One vector is turned by the same rotation once a tick. Each row is the vector after some number of ticks, and that number follows the row.
The counts run from 0 to 265.
[ 17   3  13  31  -1 -42  13 -61 -18 -17  33   4  14   7  -9  18   2 -17
 -33  30 -10 -14  39   8  -7   1   0  -4   7  19  -7  -4   1  -1 -30  17
  16 -26 -19   3   9 -13  14   7 -10  -9   9 -14   5  38  -7  43 -28 -35
  -9  -8  13  30 -16  22   8 -14 -50]	53
[ 20 -22 -23   9  -4   7 -14 -21  23 -20  36  -6  43   2  11  40 -38  -4
 -14  15 -18 -10  32   9  11 -12  16  -5   4  16   6 -15  34  -4 -24  14
  30  13   0 -16   4 -24   7 -11  18  19 -15 -15  13  -7 -22  -2 -40  -8
 -39  -6   8  48 -15   6 -10  -5 -23]	225
[-17  27  21   2 -29  15  -7  -1   4 -20  45   2   6   9  14  44 -34  10
 -20   0 -21   2  10 -25  41   3   5   4  39 -26   5   0   2 -28 -36 -17
   5  46 -23 -14 -36   3 -14 -17   7   8 -27  -4   5  32  -2   3  -3 -27
 -27  14  20  42  -2  -2   7  -3 -35]	243
[-43  -7 -25  -9  -8  12 -19  27  18   7  24  27  -7  39  36  48  15   2
 -34   1 -10 -12  -8   5   9 -15   4 -11   5  16 -17   4  -7 -30 -56   3
  22  46   4  11 -22  10  -4 -18  -5  43  15 -21  35   1   9 -16   6  25
  -9  14   6  23  11 -39 -14   0   6]	128
[ 11  -8  10  33  13  -6   3 -30  22 -21  26   7  16 -16  12 -15  28 -20
  30  36 -28  -6  17   6 -23 -19 -20   3 -23  -2 -14   9 -24 -36 -45 -27
  28  11   0  13 -15  10  -6  -5  -7  -6 -12  22   4   2   9   4 -32  33
 -37  23  -5  31  -6  32 -11 -15 -38]	18
[ 17  41  -5  37 -55   4  -4   2   6 -19  -2  13  -8   2   3  15  -1  -2
  10  42 -46  -8 -29 -43  16  25   1  11  14  22   4  16  29 -27 -12  17
  20   2  26  -1  11 -19  -6   9  -9  14   0  23   8 -10   2 -35 -17  -1
  -1 -15  28   2 -15   2 -26 -10 -28]	196
[ 20  -3 -30   6 -16 -20 -14   2  13   9   7 -11   8  18  45  46  -2  32
   1  16 -11  -9   3   3  -5  -7  26   8  14  15  20  31  -6 -25 -20   8
  31  38 -18 -14   2 -20  -1 -10  18   6 -16  -7   0 -22  -2 -20 -23  -5
 -36  24  43  21   2  -8 -12 -11 -30]	227
[-35 -21  41  -6   0   5  -2  -6   4  -9  40  14  36  -6  24  -2 -21 -33
 -28  -2 -28   6   8 -11  -6  -4 -10  -8  -8  10 -30 -17  23   6 -35 -11
  38  21 -31  12 -20  -6   0 -22  11  -1 -10 -24  19  30  -8  14  25 -17
  -6 -15   4  45 -11  13  13  24 -19]	255
[ -2 -16  -6  38 -11 -16  -8 -17 -12 -14  -3  31   2 -11  13  -2   4 -16
  -6  38 -35 -35  -4 -13   0   8   4  -4   6  54  -4   0  19   0   3  39
  21 -38  22  11  33 -14  22  12 -16   2   7 -23  23   8 -16  -6  -8 -31
   8 -22  17 -10 -18  22 -30 -38 -39]	182
[-17 -26   3   2  12  13 -10   1  24 -13  25  26  46  15  26   7  -5  -9
  -5   6 -18 -22  11  -1 -32 -35 -12 -19 -23   9 -19   1  -2 -19 -38 -18
  10  36 -20   2 -38  -6  -2 -23  10  -2  13  -8  15   8   9   6  10  42
 -44  12 -12  41  15  21  -3  24 -10]	121
[-10   9 -17  12  -7 -35  -2 -18 -11   9  36   9 -25  32  28  12  59  -4
 -37  26  -5  16   7  12  -5 -12  31   8  22  30 -17  20  11   2 -36  16
  36  -4   0  15  -3  23   6  17 -25   5  12  -2  24  22  -1   2 -25  -2
  18 -14  37   4  -8  -5  -2 -37 -33]	47
[-11 -33   7  37   7   5  -6   7   1 -19  49  17 -14 -32   8  -9   0  -4
  -3  23 -31 -26  -3  -6  40   7 -13   7   7  -2 -12 -11  -5 -29 -32 -15
  16 -13  19   9 -15  21   4 -12   4  -2 -26  -7  23  21 -20  22 -41 -11
  -6  14  -2  13  -5  32 -23 -49 -51]	15
[ 36  11 -10  25 -29  35 -15 -23  38 -30   3  19  54   0 -17  44 -31   4
   4  25 -21 -41  -2 -32   2 -21 -15  -8   8 -15 -13   0  48   9 -29   4
  11  11  13   0   6 -31   0 -13   0  27 -11  12   2  12  -9 -11  -2   4
 -22  -7  11  12 -19  34   7  12 -30]	208
[-39  11   8  -5 -12 -24 -26   9  -9  29   0  19  -8  30  51  35  28   3
 -46   3 -12 -19  -1  -4   2  -2  16  10  40  40 -12  16  10   2 -27   9
  17  31 -14  16  -7   9   6  -7  10  16   2 -42  15  17   4  -8  18 -25
  32  -2  32  -8  11 -27  -3  -4 -32]	265
[  9  -7 -17  31 -20  28 -25  15  20 -21   9  28   3   6  47   3  33  17
  -2  20   5 -34 -13 -12   3 -29  -2 -13  17  14 -13  21  16 -48 -23 -13
 -15  30 -25  -6 -37  14 -16  -2   8  -2  -1  -1  -5  -3   9 -23   0  36
 -30   0  -8  -2  35   7 -21  -8 -40]	112
[-31  -6   3  -6   8  23 -24  32  34  22  14  11  18  24  43  37 -18  13
 -15   3 -23 -24 -14  -3 -13 -32   3  -9  16   9  20  10 -24 -23 -35  -7
  17  53 -22   7 -21  -9   1 -13  12  14 -17   2  12 -24   3  -7   5   0
 -14  23  27  43  23  -8  22  -3 -24]	124
[ 13   6 -18  21 -16 -43  10   5 -31   7  11  13  -9   0   5   9  48   8
   1  34 -44 -25 -23 -32 -22  11  17  21   7  33   3  29 -23   2 -24  10
  15 -22   8  12  -4  -8   4   8 -12  14  31   2   1  23  -4  18 -16 -11
   7 -12  52 -23 -14   9 -11 -26 -34]	184
[ 20 -11 -21  -1   2 -12  -3  17   1  10  29   6  48  25  29   9  12  11
  -5  27 -27 -26  -8  -6 -55 -30  26   4  -6  39   9  18   2  22 -14   7
   8   7 -32   4   5 -27   9  15  12  11  26   2  -6 -26 -24   8   8   3
 -23 -42  34  30   9   3  15  12 -31]	86
[ -3   1  29  11 -19   7  -4 -25  -4 -22  31 -10  19 -22  19  24 -49   5
 -13  12 -16   8  20 -20  18  -1  -8  -5  -4  -7  -7   2  14 -31 -27 -13
  15  29 -31 -16 -22 -21  -4 -25  30 -13 -31 -15   4  36   6   5  -5 -30
 -45  24  -5  42   0  16 -11  13 -29]	242
[-27  14  21  -1 -41  10 -18  19   2   2  40  22 -15   8  51   3   4  -1
 -24   9 -21  21  -9 -15  19  -5  12   6  26  11 -17  25  27 -33 -32 -17
  41  50 -29   3 -32  10 -20 -16   6   3 -11  -6  24  20  19 -25  19   0
  -1   1  17  24   1 -21 -12   8  -3]	248
[ 20   3 -37   4 -32  -6 -18  -3  -5 -23  39  13   5   5  17  49  -7   6
 -19  12  -4   0  18  -7  52  14  24   9  21   0 -10  -5  29 -31 -38   7
  16  23   7 -21 -17   7  -2 -20   8  25  -7 -20  25  16 -20 -17 -32  -5
 -17   1  12  13 -18 -15 -32 -23 -20]	230
[-17  -4  20  27   7  -4  21 -41   6  -9   3  22  28  22 -23   4 -23 -40
 -24  34 -37 -32  18   0 -41 -27 -18 -23 -14  31  -8 -12   1  13 -22  25
  21 -29   3  15  11 -32  24   1 -28  19  16 -12  23   9   7  31   0  -4
 -15  -5   7  30  -7  15   8   8 -18]	173
[-14 -20  17  21  -1   5 -11 -21  16 -11  35  41   7  -3   1  -8  10 -30
 -14  17 -14 -18  16  -3  -6 -18 -23   3 -13  -8 -49   3  33   4 -57  -2
  45 -12  15  18  -8  22   1 -24 -17  10 -16  -4  35  43   7   7  -4   6
   6   2  -4  10 -23  39  -7 -15  -9]	32
[ 27  29 -22   6 -38  20 -10  -8  39  -8   8  14  32  20  -3  46 -15   9
   2  20 -32 -17 -14 -42  -5 -14   3  -4   8 -11  -6  24  33  -2 -41   1
  28  32  12   5   1 -31 -12  -7   1  36  -2  33   7  -3   1 -25  -5  17
 -17  -7  30  16 -23   0   4  10  -2]	209
[-20  13   0  -2 -10 -18   5  -2   2  20  -4  21  13  24 -14  27  26 -16
 -12  24 -36 -38 -15 -18 -52 -19 -11  13   0  10  -8  10 -25  20 -50   4
  25  -1   9  26  -8 -11  12   4 -29  35  16  10   6  25   8  30  -1   2
  18  -5  41  -2 -16   2  31   1 -17]	171
[ -3  -2   1  16   0  -4 -21  16  20 -12  41  12  -3 -21   5  12  24  -6
   5  21 -32 -23 -16 -14  28   5   0  18  10 -17  -9 -13 -26 -26 -44 -34
  28  15  25   7 -23  28  -4  -8   4  15 -23  13   8  12 -20   8 -43  -8
   8   7  13   9  -8  16  -1 -50 -49]	16
[  4   5  11  12 -12 -55  17  -9 -30  20  33 -12  -2   5  12  22  35  -1
 -25  18 -39  13   1 -12 -13  16  21  27   4  21  -9  39 -20   2 -35  -7
  48   0  -6  11  -2  -7   3   9   3  -1   7  -1   9  28  -1  26 -19 -29
  10   5  49  15 -22   7   9  -9 -38]	51
[ -9 -34 -27   6  19 -12   4  34   5  26  24  18  13  -4  22  18  28  25
  10  26 -35 -44 -26  -4 -36 -26   7  12 -24  22   3  16 -35  -9 -49 -12
  13   8  12  11 -18  -7  14 -24   6  22  17  -4   9  -4 -15  24 -16  12
 -32  15  33  -4  -5   4 -13 -12 -20]	0
[ -8 -22  20  29   0   0 -11 -17  15   1  21  31  -2   0  19 -17  33   1
  -8  28   2 -23  13  -3 -30 -34 -19  -5  -8   3 -33  31  24   3 -53  -7
  36  -2  -5  18 -11  26  -2 -17 -24  -2 -19   2  25  31  26   6  -8  25
  -5  18  -3  -5  -4  37  -9 -12 -15]	31
[ 13   5 -41   2 -25 -15 -11  12   7  -8  43  -5  -4  17  42  35  27  17
 -23  15   2  16   2   7  29  -2  38   7  15  22  -7  15  22 -34 -35  -2
  18  37 -13 -16 -21  17 -10   8  11  16   5   3  17   1 -15 -19 -32  14
 -20 -10  23  18  -2 -21 -33 -23 -26]	231
[-29 -33   6  21  33 -31  -1 -14   3   9   3   9  21   1  41   5  13 -13
   1  14 -15 -21  21  19 -25 -11 -10 -20  -4  28  -3   1 -47 -22 -25  -3
  30  18 -16  16 -10  -6  12  -7  26 -17  -7 -26  10 -16  11  14 -20  -2
 -21  36   9  42  14  14  -2  -4 -46]	138
[ 22  20  19  34 -35  23  -2 -25   7 -14  -9  11  26  25  10  11 -22  10
 -12  31  -3 -44  13 -21 -34 -31  -5 -17  27  22   6  32  28   2  -3  15
  -4   9 -44   2   6 -34  -3   0 -11   0  -3 -11 -16  21  10   7  24  -9
 -24 -12   8  10   8  24  17  16 -38]	74
[ -9  -2  19  29   8  -4   3 -29  22 -27  29  16  15 -23   6  -5 -14 -34
  12  28 -46  -5  14  -8   7   5 -24  -9 -25 -10 -23  -8  -1 -33 -37 -25
  32   4  16   8 -16   5   6 -14   0  -4 -17  12  24   4   7  -5 -29  10
 -31  18  -5  42 -16  29 -14  -7 -31]	19
[-20  14  -5   5 -17 -15 -16 -23  17  22   4   7 -14  30  22  32 -13  -1
 -38  20 -17   8   9  -4  -1  -6  14  -1  26  24   3  22  11   0 -40  17
  62  16  12  19  16 -14  11  14 -15  18 -24  -6  30  -3  14 -12 -14 -24
  16  12  40  22 -19 -17   5 -13 -21]	42
[ -6   3  16  36 -31  33 -10   4  -3 -39  31  17  12  -8  26  17 -45   5
   3  12 -27 -20  -5 -24  23  -5 -11 -19  -4  17   3   4  13 -42  -6   0
   0  26 -14 -12 -16 -27  -8 -27  20  -3   2 -12   4  -6   2  -7   8   1
 -54  13 -20  45  15  13 -36   8 -35]	109
[-16  -4   9  49   0  15   2 -18  32  -6  20  -1 -23   9  14   8  -3   4
   3  32 -15 -24   4   3 -16 -23 -20 -11   9 -14  22  28 -22 -39 -46 -21
  19  22 -17   2 -21  -5   1   2 -28  -3 -30  17   8  -3  27  19 -20  -1
 -39  38   8  33  11  12   8 -16 -39]	22
[ 28  20 -14  34  -4 -30  19 -31  -2   3   7   0  18   8  -1  -4  20  -4
  20  46 -40 -15  -1  -9 -42  -4   9   2  -4  30  18  31 -27 -10  -9  12
  24 -12  -7   3  17 -34  10  24  -9  -5  18  17  -9 -15   4   6 -23  -3
 -30 -10  38  17  -6  23   5  -3 -58]	189
